In the rows, zero is written as 128.
Rotation paths and how fast each direction turns (degrees a step)
Each turn is a multiple of 5 degrees from 10 to 175, or 0.
Each row of a path follows its step; steps can be skipped.
Rotation 1:
step 6: [131 121 141 127 121 133 129 128 137 120 120 135 141 127 126 132 135 128
 120 140 120 117 130 131 130 124 127 119 129 120 112 122 136 127 121 128
 126 123 124 118 128 113 133 137 128 126 140 128 135 129 133 126 128 128
 131 131 128 136]
step 10: [123 129 127 115 126 128 138 123 130 118 130 136 128 127 125 128 131 133
 126 128 122 125 128 126 135 127 125 136 132 143 130 125 129 116 132 136
 134 127 134 113 133 119 137 134 121 124 131 134 141 135 144 134 134 124
 125 127 126 139]
step 13: [136 145 131 122 119 134 125 123 131 125 126 132 122 133 122 123 114 135
 127 130 124 127 129 131 126 120 133 132 130 135 124 117 123 132 120 132
 121 139 133 128 125 120 121 130 120 122 125 139 126 135 138 128 122 126
 132 127 136 145]
step 14: [125 125 129 128 127 135 141 134 145 118 121 139 125 131 137 116 125 113
 124 129 128 130 128 133 127 128 133 124 134 125 130 135 124 121 130 123
 131 117 136 131 138 118 122 135 119 126 126 127 136 129 139 123 128 129
 118 132 122 133]
step 20: [129 130 130 119 124 121 139 140 130 127 121 132 114 123 130 132 112 118
 130 124 125 131 127 127 126 128 129 133 134 119 132 130 121 130 129 129
 123 122 136 136 118 139 113 125 124 127 128 128 137 133 124 131 119 145
 129 128 136 129]
step 21: [130 129 138 127 133 123 138 137 132 131 128 131 130 133 126 134 130 127
 123 134 126 135 134 126 130 123 131 119 118 143 124 130 135 133 130 128
 144 131 131 127 125 122 116 129 126 114 123 124 135 133 138 120 119 119
 137 128 139 136]
step 26: [127 126 127 124 123 129 130 135 133 121 130 137 135 128 125 133 128 116
 133 129 116 128 143 128 126 121 145 134 125 118 132 129 123 136 118 130
 134 132 132 134 140 127 127 122 120 127 126 131 144 125 133 143 122 127
 135 128 130 132]
step 35: [123 137 127 119 132 129 141 131 122 132 129 130 132 118 119 129 125 130
 122 131 121 125 126 117 130 127 136 130 135 119 130 129 129 119 120 129
 129 126 125 121 131 135 144 122 121 134 136 124 144 130 133 134 128 145
 122 135 119 127]
Speeds:
[126 128 129 127 127 130 128 123 126 129 128 129 125 128 127 127 127 126
 129 128 128 128 126 131 125 128 130 131 124 127 127 129 131 128 127 128
 129 129 129 129 130 129 127 125 125 129 125 129 128 126 126 131 129 133
 128 128 129 128] : 170
[128 125 129 127 130 130 126 125 127 127 127 128 129 128 129 126 130 130
 128 125 128 128 130 128 125 129 130 129 130 125 129 129 130 129 128 131
 128 130 125 130 128 129 131 126 128 126 131 131 132 129 129 126 126 127
 128 128 127 125] : 40
[129 128 130 130 129 126 127 126 127 130 131 128 127 129 127 131 131 128
 127 128 130 127 130 129 127 127 127 128 131 130 131 130 131 126 128 130
 127 129 128 124 130 127 127 128 128 127 131 127 126 128 129 131 127 132
 126 131 128 127] : 60
[128 124 129 131 124 127 127 127 129 126 126 131 129 130 130 129 126 127
 128 129 127 127 130 131 126 129 127 128 128 126 130 130 127 128 128 128
 125 123 126 127 126 126 126 128 130 129 127 128 127 129 126 126 130 130
 127 128 129 126] : 130
Rotation 2:
step 2: [128 124 124 123 131 124 114 132 129 124 125 136 122 124 131 123 140 135
 127 131 123 129 122 130 127 129 129 118 134 131 125 127 128 128 114 122
 128 126 119 145 116 131 131 127 139 146 131 131 135 140 118 130 124 118
 127 136 132 135]
step 4: [139 127 131 123 135 117 121 126 124 117 122 123 122 128 123 144 127 133
 143 136 130 122 130 143 124 135 136 131 113 124 131 133 124 129 127 127
 126 135 121 122 131 133 129 133 118 122 129 131 126 125 124 128 116 115
 134 129 134 130]
step 17: [131 121 137 136 144 122 120 124 119 125 125 138 123 122 131 131 132 130
 115 121 132 128 128 130 133 137 130 129 133 133 137 131 132 127 124 133
 128 121 138 126 128 133 127 116 122 134 132 129 127 148 138 134 127 123
 133 139 121 134]
step 24: [132 127 135 131 138 138 135 121 126 135 129 129 115 131 124 128 145 119
 128 121 123 131 129 127 133 139 129 127 124 126 133 131 125 132 127 133
 132 121 133 119 128 115 139 117 126 117 143 120 132 134 139 127 130 130
 133 124 120 134]
step 27: [133 130 118 121 128 134 115 136 131 129 123 124 130 123 128 123 127 120
 129 125 123 118 117 129 137 130 131 122 128 122 125 130 134 143 134 117
 141 122 119 133 123 118 142 133 123 125 140 127 130 136 128 123 128 129
 131 127 114 135]
step 29: [131 132 133 127 138 124 119 118 120 121 114 126 118 131 137 127 126 122
 125 118 127 121 126 153 133 126 115 118 121 131 129 137 130 128 128 144
 129 128 127 123 126 129 124 120 133 134 127 129 131 133 122 130 131 123
 127 127 128 128]
step 36: [130 135 142 136 131 122 127 116 128 123 119 124 125 141 123 136 139 131
 135 126 128 125 126 141 122 136 134 125 113 134 128 126 132 117 124 128
 137 128 131 119 131 122 125 119 135 131 128 131 133 126 131 124 126 130
 142 128 120 132]
step 37: [134 136 119 127 125 122 126 131 128 129 119 123 119 118 135 127 146 140
 133 142 121 119 130 133 128 123 117 127 126 119 129 125 127 120 125 133
 130 136 132 139 138 123 130 116 126 127 131 129 131 124 126 133 137 124
 122 129 138 135]
Speeds:
[128 127 132 129 129 129 133 127 130 128 129 127 127 128 129 131 129 126
 129 127 129 127 126 128 129 128 131 128 129 125 126 127 128 127 131 128
 126 128 125 126 127 129 127 128 130 130 127 128 131 124 128 128 127 126
 130 127 128 125] : 145
[130 130 127 127 127 126 130 129 127 127 129 123 129 129 127 129 127 127
 128 129 128 126 129 126 129 127 127 130 127 126 130 129 129 131 129 125
 128 125 125 129 126 130 128 127 126 123 126 129 125 129 127 130 127 128
 130 127 130 126] : 95
[131 126 125 130 130 132 129 127 128 128 127 128 127 128 130 129 130 127
 128 128 127 127 128 129 129 129 129 126 125 129 130 128 127 126 128 128
 127 129 127 127 132 128 128 129 129 125 129 132 126 127 131 128 124 132
 128 129 129 126] : 90
[127 127 127 128 129 129 126 129 128 130 125 126 129 131 127 128 128 130
 124 126 130 127 129 130 127 130 129 127 128 128 128 129 128 132 132 128
 128 128 126 130 132 129 126 129 127 130 129 126 128 126 125 128 127 128
 130 129 130 131] : 170
